In the data rows, the value 128 means zero.
Some points, each followed by its number:
[179 185 154 164 160 159 167 168 179 147 195 162 159 179 163 160] 0
[191 158 166 158 173 157 153 155 152 160 165 157 164 160 167 153] 1
[151 152 165 154 161 157 167 153 150 194 140 155 160 142 172 162] 2
[153 144 175 149 161 154 170 150 149 216 136 157 159 141 186 158] 3
[144 146 208 154 155 153 143 175 174 165 148 154 165 156 143 169] 4
[151 148 181 163 169 164 153 151 145 171 142 151 165 153 147 158] 5
[153 177 179 178 158 152 155 160 159 172 140 156 161 161 148 162] 6
[151 180 140 161 147 165 167 181 190 187 165 164 161 161 149 177] 7
[151 150 149 151 146 154 167 173 210 201 143 166 158 142 168 177] 8
[146 139 210 152 168 159 140 163 168 161 181 163 166 163 157 157] 9
[174 171 156 167 156 159 165 167 180 147 171 163 153 156 158 163] 10
[163 184 160 165 156 159 170 175 166 162 162 151 161 157 157 161] 11
[149 155 213 178 180 172 152 154 151 156 158 153 157 145 147 172] 12
[184 207 167 169 156 147 167 161 170 141 162 158 151 155 199 161] 13
[163 145 157 150 163 152 136 155 155 165 142 158 180 197 134 159] 14
[163 154 146 149 150 156 159 169 185 180 166 171 160 162 188 161] 15
[156 169 187 167 159 155 158 164 165 162 152 153 158 149 153 159] 16
[186 160 173 160 191 163 145 143 141 140 189 167 161 193 165 154] 17
[159 143 175 149 164 151 173 150 152 184 143 162 156 147 231 153] 18
[206 213 153 158 168 152 160 148 145 141 174 157 153 178 200 153] 19
[170 141 182 152 169 162 146 160 175 155 193 171 160 162 176 153] 20
[178 174 153 164 160 158 160 162 165 152 178 162 158 178 167 160] 21
[167 160 171 168 163 156 152 157 170 156 148 167 161 166 154 161] 22
[155 165 173 168 153 152 168 169 184 178 142 158 161 143 179 168] 23
[163 139 232 155 180 157 158 147 144 167 146 157 159 148 189 150] 24
[145 145 244 170 170 166 150 155 141 146 151 157 171 158 167 180] 25
[145 145 207 164 225 196 139 139 132 160 255 166 190 255 146 151] 26
[200 161 137 157 180 184 145 147 151 157 221 182 171 255 144 151] 27
[170 172 162 163 160 161 158 163 175 146 187 162 159 172 163 161] 28
[163 163 163 148 148 152 175 176 192 175 140 153 155 139 171 169] 29
[173 159 166 159 185 165 146 144 140 148 191 162 166 200 155 153] 30
[159 150 167 159 155 159 165 166 193 170 145 161 160 146 147 170] 31
[145 141 144 148 159 184 164 201 161 163 220 163 154 137 147 171] 32
[176 139 186 149 172 162 147 158 176 155 204 170 160 163 186 153] 33
[179 179 171 167 154 148 164 164 164 146 156 154 155 152 193 160] 34
[178 165 168 169 168 148 155 154 145 161 146 154 160 164 160 154] 35
[150 150 203 155 160 163 146 174 173 159 158 153 164 149 145 163] 36
[156 153 156 166 164 183 169 160 164 153 202 178 166 185 158 166] 37
[199 176 177 158 169 150 189 154 159 148 166 162 150 159 251 151] 38
[149 146 191 162 160 166 153 168 172 157 156 159 163 155 150 166] 39
[160 167 155 158 155 147 162 158 155 188 140 157 158 153 168 158] 40
[149 168 207 177 155 156 157 174 194 174 144 156 159 147 160 166] 41
[189 163 156 161 183 180 150 148 144 144 238 159 157 176 156 152] 42
[165 170 152 148 148 150 187 174 194 175 142 156 156 139 174 170] 43
[160 174 142 160 142 153 191 178 235 168 145 169 150 141 187 173] 44
[179 189 170 162 161 158 168 163 162 147 168 155 155 151 184 159] 45
[158 180 149 161 139 146 209 190 255 169 139 167 146 138 239 180] 46
[146 188 182 152 155 175 186 180 213 146 238 162 161 143 173 185] 47
[144 188 161 177 145 151 176 179 201 216 136 161 157 144 171 177] 48
[154 172 206 173 153 156 165 173 182 170 143 154 158 144 160 167] 49
[159 154 150 169 163 169 147 160 154 164 169 167 169 174 145 174] 50
[163 148 197 161 172 163 161 154 158 152 169 163 157 154 179 158] 51
[149 149 189 157 165 161 144 169 165 155 174 154 167 160 150 160] 52
[168 159 167 158 161 161 162 159 160 158 170 159 162 168 158 156] 53
[175 164 166 161 164 172 168 162 160 150 187 155 157 151 166 157] 54
[195 166 157 163 173 171 155 150 154 141 222 162 154 168 164 155] 55
[158 147 184 155 168 160 159 151 144 173 144 154 165 158 158 150] 56
[162 163 167 161 165 162 151 156 151 160 155 159 165 162 148 158] 57
[166 164 159 165 159 168 169 166 158 162 171 153 162 155 155 158] 58
[158 170 148 164 152 168 159 174 180 161 168 164 161 168 149 168] 59
[157 180 144 161 150 156 184 177 162 183 154 154 158 149 174 162] 60
[162 146 160 157 163 166 144 165 209 161 151 158 150 196 160 151] 61
[170 162 153 157 156 158 166 165 166 158 171 162 165 176 159 154] 62
[190 180 165 159 163 156 168 162 173 148 197 166 156 175 179 156] 63
[183 149 153 151 178 175 155 152 148 145 245 163 161 182 157 152] 64
[162 172 148 164 154 147 163 157 153 189 142 158 160 156 165 158] 65
[185 177 161 159 165 153 174 158 174 148 188 165 155 170 200 154] 66
[168 159 155 157 156 163 155 166 172 154 189 165 164 181 161 156] 67
[153 151 192 156 161 172 175 177 177 145 196 154 154 148 163 167] 68
[148 154 213 173 183 168 152 153 146 152 152 155 159 146 151 170] 69
[191 148 144 151 182 192 158 150 149 147 255 181 167 208 164 155] 70
[148 168 148 180 156 180 149 172 168 160 174 164 170 173 138 186] 71
[142 145 255 167 180 165 137 161 138 144 188 150 175 176 155 163] 72
[166 172 160 168 147 155 178 178 254 150 153 165 150 142 162 171] 73
[144 147 160 149 152 155 151 176 174 189 150 160 163 144 163 170] 74
[149 195 137 164 145 165 174 180 184 181 152 163 163 159 148 178] 75
[179 177 154 175 167 153 152 152 145 163 146 162 169 195 157 159] 76
[149 205 162 194 158 177 166 175 173 152 180 153 160 158 140 182] 77
[159 170 152 164 156 166 158 170 170 155 182 160 163 178 148 161] 78
[185 177 161 160 176 162 159 151 142 145 194 152 161 184 163 152] 79
[165 193 147 174 157 168 154 175 178 150 190 161 161 176 143 170] 80
[146 151 205 163 156 173 187 177 197 151 173 163 157 149 165 174] 81
[159 183 148 161 145 148 185 184 190 176 144 156 153 144 209 169] 82
[168 166 164 156 162 153 173 160 165 159 169 162 153 153 189 160] 83
[150 147 178 189 169 177 160 166 154 154 146 156 165 139 147 170] 84
[169 157 166 164 162 156 145 154 171 159 146 162 165 171 146 160] 85
[160 165 142 159 144 154 181 178 241 174 147 171 149 142 184 171] 86
[163 185 148 156 155 146 159 157 159 192 142 155 157 155 164 156] 87
[183 169 146 167 174 170 160 154 158 153 255 168 159 196 176 148] 88
[161 173 169 171 160 164 154 162 176 167 150 162 167 161 153 164] 89
[171 189 156 166 159 163 155 167 175 150 190 164 159 179 153 164] 90
[165 161 165 153 162 155 165 158 153 155 162 151 157 152 163 156] 91
[184 153 182 156 168 160 164 160 160 153 162 155 160 150 183 160] 92
[154 146 173 159 165 168 144 163 162 156 188 162 165 172 156 159] 93
[174 161 242 162 167 159 156 171 192 174 149 155 160 138 200 158] 94
[142 157 165 170 195 178 152 147 134 183 218 159 190 255 141 157] 95
[156 148 149 154 159 165 174 166 156 169 164 160 161 159 157 155] 96
[155 144 191 154 159 159 145 166 177 154 163 160 162 155 151 164] 97
[155 135 215 144 177 148 166 142 138 238 133 159 158 136 255 148] 98
[178 176 146 180 165 153 153 149 140 169 143 167 171 220 156 159] 99
[148 168 146 179 154 179 150 174 174 160 177 162 170 170 136 180] 100
[153 166 142 155 148 160 188 181 174 210 155 154 160 149 164 164] 101
[180 154 184 155 168 157 163 158 151 149 165 153 158 156 172 156] 102
[160 144 172 155 166 155 151 159 145 149 168 163 166 180 167 162] 103
[204 155 132 152 168 182 165 145 149 183 194 196 176 255 189 156] 104
[163 174 163 161 152 154 170 170 166 159 152 154 157 160 166 163] 105
[143 152 203 166 156 174 178 181 200 154 173 161 157 146 166 175] 106
[155 173 141 170 156 159 168 155 161 181 150 173 167 177 159 165] 107
[170 167 153 151 180 158 155 141 136 164 172 164 168 196 171 152] 108
[182 184 160 161 169 157 160 153 141 148 180 153 160 177 164 154] 109
[165 165 153 159 153 165 160 166 169 160 166 161 165 175 150 157] 110
[151 158 161 173 158 172 173 166 178 161 171 174 165 168 159 171] 111
[154 155 147 152 145 154 186 173 222 204 139 167 157 139 164 176] 112
[194 158 139 155 183 182 146 147 147 154 239 175 170 252 150 150] 113
[185 208 173 160 154 149 158 156 192 192 142 151 158 156 233 157] 114
[179 160 156 156 162 157 154 161 161 160 185 167 162 177 176 154] 115
[157 146 163 160 170 169 147 160 164 157 208 169 166 179 157 155] 116
[158 154 142 152 143 154 219 174 255 228 136 174 153 138 169 181] 117
[162 146 172 156 174 161 153 159 145 152 184 162 168 187 159 161] 118
[172 162 162 152 161 155 162 156 155 167 156 158 162 167 168 148] 119
[163 179 171 167 151 152 173 171 201 153 150 160 156 152 173 166] 120
[157 160 229 160 162 157 164 175 175 152 157 150 155 142 165 160] 121
[141 248 147 197 151 172 171 168 155 177 147 157 168 142 166 162] 122
[185 161 155 155 157 156 165 163 163 158 163 158 164 182 161 150] 123
[149 191 153 191 157 179 155 178 179 151 172 156 163 165 137 185] 124
[191 190 161 168 160 155 163 158 169 141 176 160 152 157 185 159] 125
[178 203 173 169 156 146 167 164 173 143 157 156 151 160 199 159] 126
[162 143 173 153 172 161 148 157 140 152 180 165 175 199 169 157] 127
[163 181 145 160 140 148 208 192 255 164 142 169 145 138 226 177] 128
[159 170 168 176 161 161 156 160 168 173 147 160 165 159 154 165] 129
[171 164 154 158 155 158 158 165 166 160 179 160 163 185 156 154] 130
[145 144 244 167 171 168 145 157 141 145 159 156 171 167 168 171] 131
[159 174 144 160 152 146 162 157 156 193 139 159 157 156 167 161] 132
[152 143 167 149 160 151 170 149 145 209 136 158 159 143 206 153] 133
[158 143 172 149 162 161 179 165 157 164 153 152 156 143 186 151] 134
[144 154 147 157 148 177 199 178 216 176 164 176 157 145 188 180] 135
New points follow, each followed by the number of its nearest point above by angle.
[141 173 231 166 225 212 136 139 132 156 255 163 181 255 139 157] 26
[153 178 178 179 156 151 155 164 165 174 143 156 160 156 152 162] 6
[163 161 153 150 189 160 151 140 136 164 170 166 167 202 168 151] 108
[160 159 168 153 166 166 158 162 155 143 195 151 154 157 152 155] 54
[182 188 164 166 166 159 163 159 145 148 178 152 159 168 171 155] 109
[220 153 132 157 180 182 154 141 139 195 177 196 188 255 151 145] 104
[173 135 187 155 167 146 172 162 156 187 169 154 165 255 180 144] 127
[157 170 142 180 156 160 167 158 162 184 148 176 169 197 159 167] 107
[145 173 138 164 146 171 164 186 194 180 162 164 162 157 143 180] 7
[150 186 136 157 150 179 156 166 220 192 170 176 160 162 146 162] 7
[154 152 172 160 172 173 152 158 148 174 170 158 170 171 145 158] 57
[160 195 147 162 144 147 194 183 198 169 147 156 151 146 205 168] 82
[154 175 137 162 151 165 175 158 170 201 156 189 169 178 178 170] 107
[145 152 161 148 150 155 159 184 181 188 148 154 161 144 161 170] 74
[178 157 161 152 159 156 162 156 151 169 151 158 162 175 166 148] 119
[161 204 159 173 147 152 189 176 197 161 141 154 155 149 170 163] 120
[176 153 163 153 160 152 159 155 150 165 149 158 163 167 174 148] 119
[154 173 144 180 155 161 165 156 160 182 146 180 169 194 157 168] 107
[187 175 144 177 171 154 151 147 141 169 150 169 171 228 154 155] 99
[177 173 145 180 168 153 148 147 141 172 146 170 176 225 153 156] 99
[160 141 165 147 159 162 203 168 149 151 163 153 153 142 176 156] 134
[203 228 158 159 169 150 157 146 141 141 177 156 155 186 207 154] 19
[143 147 202 169 225 202 141 139 132 169 255 163 190 255 148 152] 26
[156 165 150 148 153 152 174 163 161 169 149 152 153 145 167 159] 60
[159 159 171 158 156 157 165 168 183 166 144 159 161 150 148 166] 31
[158 135 231 142 192 154 170 141 134 214 134 156 160 139 233 142] 98
[173 174 168 168 165 149 153 153 147 163 147 154 163 170 153 153] 35
[141 150 169 152 152 156 149 179 174 180 153 155 163 145 159 171] 74
[149 138 208 151 176 162 140 160 166 159 207 168 166 174 158 154] 9
[163 145 202 160 175 158 158 151 153 155 161 164 159 150 180 158] 51
[144 185 179 189 163 181 173 168 163 152 163 153 159 149 141 177] 77
[198 150 132 159 174 174 154 142 139 200 167 196 185 255 150 147] 104
[154 149 201 160 162 164 168 170 177 148 183 156 156 149 163 164] 68
[153 152 185 166 172 165 156 153 148 166 148 152 163 152 147 158] 5
[155 157 159 165 162 178 171 163 173 155 193 174 165 174 160 167] 37
[171 148 165 154 163 151 136 155 155 158 142 158 176 182 138 159] 14
[148 181 139 160 150 173 153 168 225 200 161 172 159 156 147 167] 7
[150 196 158 186 159 175 181 172 166 150 163 154 155 151 142 177] 77
[213 171 132 154 170 176 153 143 144 195 170 196 182 255 160 155] 104
[177 166 176 166 168 149 158 154 148 164 144 155 161 162 167 154] 35
[143 155 150 155 148 174 199 180 209 166 174 171 154 147 180 178] 135
[155 172 144 166 157 157 166 156 159 179 147 173 163 174 159 164] 107
[162 143 168 153 167 163 150 156 140 156 183 165 179 202 165 157] 127
[157 139 173 148 165 151 175 147 146 215 135 157 159 140 213 152] 133
[145 155 158 158 160 160 165 157 153 189 143 157 159 142 158 169] 2
[175 162 152 160 156 146 182 158 145 183 138 160 166 153 226 165] 18
[139 155 161 156 145 171 214 198 232 161 162 160 150 138 173 186] 135
[163 143 178 150 162 156 180 167 160 172 153 152 155 141 176 153] 134
[158 165 148 162 152 163 163 174 196 158 180 166 160 165 158 168] 59
[183 163 153 154 155 159 163 163 160 161 166 160 163 181 159 151] 123
[162 165 146 152 153 161 182 160 170 177 150 161 159 150 184 163] 60
[152 151 146 161 161 169 173 169 162 164 162 159 161 164 151 160] 96
[190 159 132 156 163 171 163 146 149 192 180 196 175 245 174 157] 104
[145 174 153 156 148 151 163 172 185 185 143 153 151 141 151 163] 48
[185 168 139 166 176 168 145 146 145 166 184 179 174 255 142 152] 27
[200 153 133 151 167 177 165 147 150 183 190 196 173 234 187 157] 104
[195 188 180 161 171 152 186 156 162 147 172 163 153 158 236 152] 38
[172 170 166 174 164 154 154 156 151 165 144 161 168 167 162 160] 35
[149 145 166 164 158 172 162 171 194 168 156 166 160 148 150 168] 31
[160 156 166 159 162 162 158 155 152 168 152 156 162 161 151 154] 57
[198 177 187 160 173 150 191 150 153 152 165 162 151 152 225 151] 38
[151 138 204 152 172 152 170 149 155 178 144 166 152 138 255 162] 18
[147 200 166 188 162 177 173 170 169 152 160 154 156 153 143 176] 77
[178 175 139 168 171 162 148 146 143 165 161 177 175 255 146 155] 99
[156 170 142 167 155 158 160 157 162 177 150 175 164 183 165 165] 107
[146 153 166 147 149 155 158 179 181 184 150 154 161 143 165 169] 74
[159 161 166 154 160 155 161 159 154 155 159 152 153 151 160 158] 91
[189 184 149 160 160 154 164 162 160 157 173 164 161 178 179 154] 21
[196 160 159 158 174 157 150 151 148 161 160 160 165 163 166 151] 1
[177 170 161 163 166 173 171 166 160 151 185 155 156 152 168 157] 54
[160 146 170 149 161 151 171 151 157 190 145 161 156 147 218 154] 18
[188 173 137 163 172 187 143 147 158 162 202 187 176 255 141 154] 27
[143 156 150 159 148 172 197 176 212 180 159 176 157 151 191 175] 135
[151 143 167 150 161 154 169 151 149 210 137 156 160 142 183 157] 3
[159 177 149 167 155 156 155 156 161 179 147 164 165 168 157 161] 107
[217 241 153 164 171 151 144 150 141 139 183 153 163 152 206 153] 19
[143 161 168 171 157 194 170 176 200 152 195 174 159 165 154 173] 111
[186 185 170 159 167 153 180 157 167 147 184 165 152 166 208 154] 66
[162 156 145 150 151 155 161 168 189 175 168 172 158 161 181 163] 15
[199 156 166 160 174 157 153 154 152 162 161 159 163 161 173 154] 1
[168 161 231 165 161 158 157 171 199 172 148 154 161 138 193 162] 94
[169 157 230 162 163 156 157 168 188 171 150 153 159 141 183 160] 94
[163 158 147 151 184 161 152 140 136 162 172 163 168 194 170 151] 108
[148 161 144 155 151 161 179 172 163 209 147 158 165 150 158 163] 101
[204 156 160 159 175 157 152 151 153 163 160 161 165 168 171 152] 1
[175 178 156 171 165 150 153 152 144 163 146 158 166 177 152 158] 76
[161 169 171 167 161 163 169 164 178 151 190 166 155 163 170 164] 28
[142 204 148 187 144 151 172 170 184 212 135 165 162 154 154 180] 48
[163 139 232 151 182 156 158 146 141 167 144 159 162 146 188 149] 24
[176 184 147 181 167 152 155 149 142 170 145 170 174 228 153 158] 99
[171 172 141 150 147 154 171 170 173 183 158 167 161 165 183 156] 15
[218 170 132 151 170 181 155 142 145 190 194 196 181 255 163 153] 104
[174 153 248 153 170 154 186 158 146 158 142 150 166 142 241 154] 24
[159 176 146 165 152 168 160 173 192 157 173 166 160 168 151 169] 59
[159 161 161 165 151 158 164 176 239 154 154 167 153 147 159 169] 73
[145 157 143 156 150 158 183 178 171 234 145 160 164 150 156 167] 101
[219 167 132 150 168 176 162 144 145 185 186 196 177 255 163 154] 104
[161 160 158 160 147 146 207 181 189 159 142 160 151 147 210 159] 82
[145 155 143 156 149 160 179 171 168 220 146 158 166 153 156 165] 101
[157 169 175 162 161 153 151 159 159 164 155 151 156 155 146 154] 16
[161 141 219 155 182 158 155 148 147 161 152 161 159 152 183 153] 24
[167 159 151 151 187 161 151 139 136 160 169 171 165 203 171 152] 108
[176 152 239 161 166 158 156 169 191 172 151 154 159 139 195 158] 94
[168 161 150 150 185 160 149 139 136 156 170 167 167 209 174 150] 108
[150 150 163 164 163 192 170 169 178 154 201 178 163 166 155 169] 37
[151 152 190 162 168 166 157 154 146 167 146 153 166 153 146 158] 5
[148 143 211 152 164 157 140 165 170 157 172 160 163 157 152 159] 9
[181 154 243 161 165 158 154 168 202 172 156 155 159 138 216 158] 94
[161 176 172 163 165 162 149 155 151 158 159 154 169 175 144 162] 57
[166 183 143 178 163 161 155 150 151 176 160 178 175 225 152 159] 99
[162 162 155 159 148 147 198 179 187 163 145 157 153 145 208 159] 82
[143 153 146 158 148 180 202 180 218 176 174 174 156 147 167 181] 135
[185 171 147 176 171 154 152 148 140 169 146 170 175 228 158 157] 99
[149 163 159 174 173 172 167 155 149 157 196 164 156 172 148 157] 37
[160 141 168 148 161 159 175 166 154 163 157 151 153 143 166 151] 134
[150 160 166 173 159 170 171 165 173 162 164 170 166 170 163 169] 111
[162 141 172 148 160 161 184 167 151 155 162 151 153 143 177 152] 134
[154 157 204 168 225 194 140 139 132 155 255 162 190 255 155 149] 26
[159 166 178 172 157 155 161 168 173 172 142 160 162 149 171 168] 23
[185 147 152 148 183 177 159 151 146 145 254 165 160 182 164 154] 64
[161 145 154 148 165 152 136 154 154 165 142 157 182 194 134 161] 14
[179 159 166 161 169 174 171 162 160 149 195 155 157 150 168 157] 54
[164 152 161 161 161 155 141 153 162 156 146 162 167 172 143 161] 85
[149 142 190 153 165 156 179 152 160 185 144 166 152 139 255 167] 18
[157 158 142 152 148 158 164 174 186 176 165 168 159 163 168 164] 15
[166 183 148 151 149 150 185 170 192 179 146 157 154 144 169 162] 43
[171 179 157 156 158 151 177 160 176 161 167 165 154 154 211 161] 83
[146 146 196 159 168 167 143 166 159 158 175 156 169 160 146 165] 52
[143 157 149 158 147 172 209 180 209 176 163 174 157 146 187 176] 135
[153 146 247 147 156 162 153 168 173 138 160 150 153 143 157 170] 121
[145 158 149 161 148 172 200 177 209 174 158 175 157 148 185 179] 135
[168 167 137 153 155 158 159 155 151 190 155 172 161 176 160 156] 107
[181 171 141 174 167 156 151 147 142 167 151 170 173 246 149 155] 99
[150 143 212 153 165 157 142 168 168 157 174 158 165 164 152 159] 9
[177 164 185 169 167 149 159 157 149 169 146 154 162 156 174 157] 35
[140 147 255 167 182 166 136 158 136 143 190 149 177 174 159 165] 72
[157 135 222 143 188 153 174 141 135 224 134 156 159 142 208 142] 98
[158 169 145 151 155 159 181 159 161 174 152 161 158 153 171 162] 60
[170 156 164 155 159 155 163 156 156 160 155 158 162 171 170 150] 119
[175 174 143 171 167 163 149 149 147 166 160 177 173 250 149 157] 99
[151 193 160 190 157 174 175 171 168 151 164 155 157 154 140 177] 77
[153 172 192 167 162 154 154 166 169 166 149 152 158 147 154 159] 16
[160 176 167 165 153 152 172 175 191 156 152 156 155 152 171 164] 120
[150 204 160 187 157 174 170 172 172 151 172 155 159 158 140 178] 77
[158 180 167 162 151 152 178 175 178 161 150 155 156 154 169 164] 105
[157 164 182 170 153 155 168 170 175 173 139 157 161 143 173 168] 23
[159 138 223 150 181 157 158 144 139 183 137 155 162 147 177 145] 24
[184 171 153 176 166 157 154 152 147 171 147 166 169 188 155 158] 76
[195 154 166 158 163 159 165 161 157 155 160 158 163 155 201 156] 92
[171 177 137 168 166 185 142 150 167 167 180 185 175 236 142 158] 27
[150 164 152 178 178 182 177 150 146 150 209 166 157 189 141 159] 37
[149 147 199 157 164 162 145 170 163 160 177 158 168 162 153 163] 52
[165 164 174 157 165 154 164 154 158 156 161 162 154 148 195 162] 83
[158 166 179 170 154 154 167 166 176 178 141 157 161 146 171 167] 23
[155 160 220 162 160 158 164 174 183 154 157 151 154 141 172 163] 121
[159 222 162 181 145 151 200 176 202 162 139 154 153 145 168 164] 120
[184 168 149 174 166 151 150 148 142 167 149 165 172 220 157 156] 99
[164 168 163 162 164 169 165 166 153 164 173 153 164 159 151 159] 58
[175 172 183 164 159 152 168 163 168 146 158 155 154 153 191 159] 34
[165 151 166 161 163 165 156 160 168 155 169 168 162 168 164 162] 53
[179 153 164 154 162 155 164 155 153 165 149 157 163 169 169 148] 119
[147 138 207 152 172 163 139 164 165 158 196 166 167 173 158 155] 9
[171 173 146 184 165 151 156 149 142 171 146 168 174 235 153 158] 99
[157 145 188 156 168 158 157 150 145 170 144 153 164 156 157 150] 56
[179 176 140 173 170 161 148 146 144 168 158 174 175 247 146 154] 99
[188 161 168 155 171 157 152 153 149 160 166 156 162 161 172 152] 1
[155 170 168 167 153 151 167 166 165 181 141 156 159 143 175 168] 23
[182 176 141 172 169 159 150 148 146 164 154 171 173 229 146 156] 99
[145 152 147 153 150 179 207 178 219 172 178 174 154 148 179 177] 135
[139 156 160 154 145 170 203 193 223 163 171 161 151 141 176 186] 135
[190 185 168 160 167 152 181 158 172 145 187 163 153 168 203 154] 66
[161 142 172 150 161 157 178 168 156 173 153 153 154 142 177 151] 134
[163 141 202 151 177 158 157 147 140 181 141 153 165 152 162 148] 56
[165 146 182 154 170 158 162 150 147 170 143 154 164 152 164 149] 56
[153 156 160 170 159 176 175 164 181 157 174 174 165 171 162 169] 111
[164 150 227 148 157 159 155 172 176 140 157 150 155 143 160 168] 121
[156 174 184 169 153 152 164 173 183 174 141 158 159 145 175 170] 23
[174 166 166 164 162 169 167 165 159 153 180 153 158 153 167 159] 54
[177 207 160 168 149 149 176 180 211 147 152 157 151 146 186 167] 120
[144 152 145 154 150 179 206 181 211 170 171 174 155 146 172 176] 135
[180 161 158 161 165 174 167 161 162 151 187 156 156 149 169 157] 54
[174 166 176 167 169 150 157 157 152 164 146 154 162 161 176 155] 35
[161 140 168 146 158 165 208 171 152 149 168 153 154 142 181 158] 134
[140 146 172 151 153 156 147 178 170 176 157 154 165 147 157 171] 74
[154 152 226 164 159 159 169 171 180 157 159 152 155 143 163 163] 121
[157 185 137 160 146 160 178 169 168 185 144 160 162 160 150 165] 75
[142 157 177 160 158 169 154 161 142 163 138 161 160 154 136 176] 5
[166 162 198 162 225 185 141 139 132 145 255 159 185 255 162 149] 26
[152 184 160 171 160 146 160 161 145 176 144 150 164 177 143 157] 6
[140 146 174 157 158 168 193 193 193 156 210 158 148 182 141 173] 68
[155 150 201 155 160 167 171 168 168 145 191 153 154 149 165 162] 68
[142 191 152 182 145 152 172 175 208 221 135 165 160 149 166 179] 48
[177 155 231 163 166 156 168 165 177 161 148 154 159 142 223 160] 94
[149 155 170 155 160 158 168 155 153 192 139 155 159 141 169 165] 2
[172 167 140 171 173 163 151 148 146 166 161 177 174 236 146 156] 99
[170 164 169 160 161 160 166 165 184 149 194 165 157 165 171 160] 28
[163 204 146 170 150 160 184 179 153 165 152 150 162 169 143 164] 11
[155 142 244 147 158 163 153 167 176 139 161 152 155 142 155 167] 121
[211 217 158 157 178 153 158 144 138 139 183 154 157 193 198 149] 19
[156 136 194 143 172 148 175 142 139 231 133 157 158 140 255 148] 98
[142 155 150 158 147 177 205 183 226 171 167 175 157 147 180 182] 135
[143 148 184 168 225 202 141 139 132 169 255 165 190 255 142 153] 26
[213 215 158 157 174 150 157 144 140 140 181 155 156 181 198 152] 19
[145 194 176 188 164 177 169 166 161 150 159 152 159 149 142 179] 77
[159 136 234 150 187 156 159 142 138 184 138 156 162 147 185 147] 24
[160 146 166 159 163 171 150 159 172 157 185 169 165 168 162 159] 93
[178 160 166 171 163 155 154 156 170 148 152 167 160 162 161 163] 22
[144 161 145 160 149 170 198 175 208 177 158 174 157 150 186 176] 135
[143 147 207 168 225 203 139 139 132 172 255 167 190 255 144 150] 26
[142 151 151 151 148 177 203 184 213 163 175 169 153 144 184 177] 135
[202 175 185 162 173 150 180 150 155 149 159 159 150 153 251 151] 38
[165 137 237 149 187 155 159 143 139 174 139 155 162 147 189 148] 24
[164 147 166 153 161 151 136 154 156 162 143 157 177 183 138 162] 14
[173 177 157 169 165 154 156 151 145 165 146 161 167 185 156 159] 76
[174 150 240 160 166 156 167 169 184 163 150 153 158 139 227 160] 94
[167 144 168 152 170 164 151 155 139 157 185 166 180 200 172 157] 127
[141 148 168 153 157 159 145 170 160 173 163 158 166 154 166 165] 74
[167 168 172 163 153 155 170 169 196 152 150 163 154 147 176 167] 120
[188 173 145 176 166 155 151 147 141 170 149 168 174 227 153 158] 99
[172 183 141 151 150 150 192 166 180 170 160 170 153 156 225 158] 82
[151 156 167 177 156 173 172 166 175 161 160 174 166 170 160 169] 111
[154 135 207 145 172 149 174 142 140 236 134 158 157 139 255 147] 98
[150 146 191 156 163 165 143 166 164 159 175 159 169 168 151 161] 52
[159 169 166 167 152 151 172 167 173 179 139 158 161 147 178 168] 23
[182 174 138 167 169 179 145 149 154 167 191 184 176 255 141 153] 27
[145 155 151 160 148 172 202 179 213 181 156 177 158 150 195 178] 135
[166 173 161 167 148 157 169 177 228 152 154 165 151 148 157 171] 73
[180 171 145 174 168 153 152 146 141 173 147 171 175 242 156 156] 99
[153 195 163 184 161 171 169 168 168 149 169 155 159 158 143 175] 77
[156 188 151 159 145 149 194 180 185 180 144 157 153 143 201 167] 82
[155 168 143 171 154 160 167 158 158 182 146 176 167 183 157 167] 107
[160 182 142 165 151 162 166 175 188 162 176 164 160 163 163 176] 59
[176 196 166 170 147 149 178 182 227 144 153 161 149 146 194 170] 120
[166 159 144 151 149 154 170 171 192 172 170 173 158 157 188 161] 15
[146 153 169 149 149 154 155 179 179 176 146 154 161 142 165 171] 74
[169 171 169 159 165 154 167 157 164 161 162 163 154 150 199 159] 83
[140 155 152 152 146 175 214 189 226 164 170 164 151 142 174 180] 135
[156 154 168 167 162 177 168 164 175 156 181 174 164 171 165 168] 111
[162 159 142 150 150 156 166 171 193 179 172 168 159 162 192 162] 15
[153 159 215 164 160 157 163 169 181 157 157 152 155 145 171 163] 121
[195 181 144 164 175 173 165 153 160 153 255 171 156 216 180 144] 88
[156 165 140 156 148 159 163 177 196 183 165 168 160 161 159 170] 7
[142 145 255 169 182 168 138 154 135 140 186 149 178 184 164 165] 72
[157 167 149 161 150 165 168 175 195 162 178 167 157 162 160 167] 59
[161 146 158 153 162 152 136 155 158 162 142 159 179 187 134 158] 14
[176 179 145 179 167 152 155 146 140 174 146 172 175 219 149 157] 99
[164 137 225 148 182 155 159 143 139 179 138 154 163 146 189 146] 24
[156 163 192 166 160 154 157 167 161 158 151 152 157 149 154 159] 16
[172 159 222 162 163 156 157 167 180 169 153 152 157 141 179 157] 94
[193 140 137 144 178 183 167 150 143 161 221 175 164 201 155 146] 70
[180 160 157 151 157 153 171 156 150 171 150 155 165 172 163 147] 119
[180 168 155 165 168 171 156 156 157 146 209 160 155 168 158 155] 55
[166 165 153 160 149 149 203 179 178 164 148 157 152 147 212 157] 82
[181 200 144 166 151 155 233 161 208 192 139 168 153 150 145 162] 43
[167 167 153 167 150 158 173 182 244 152 155 163 151 149 164 167] 73
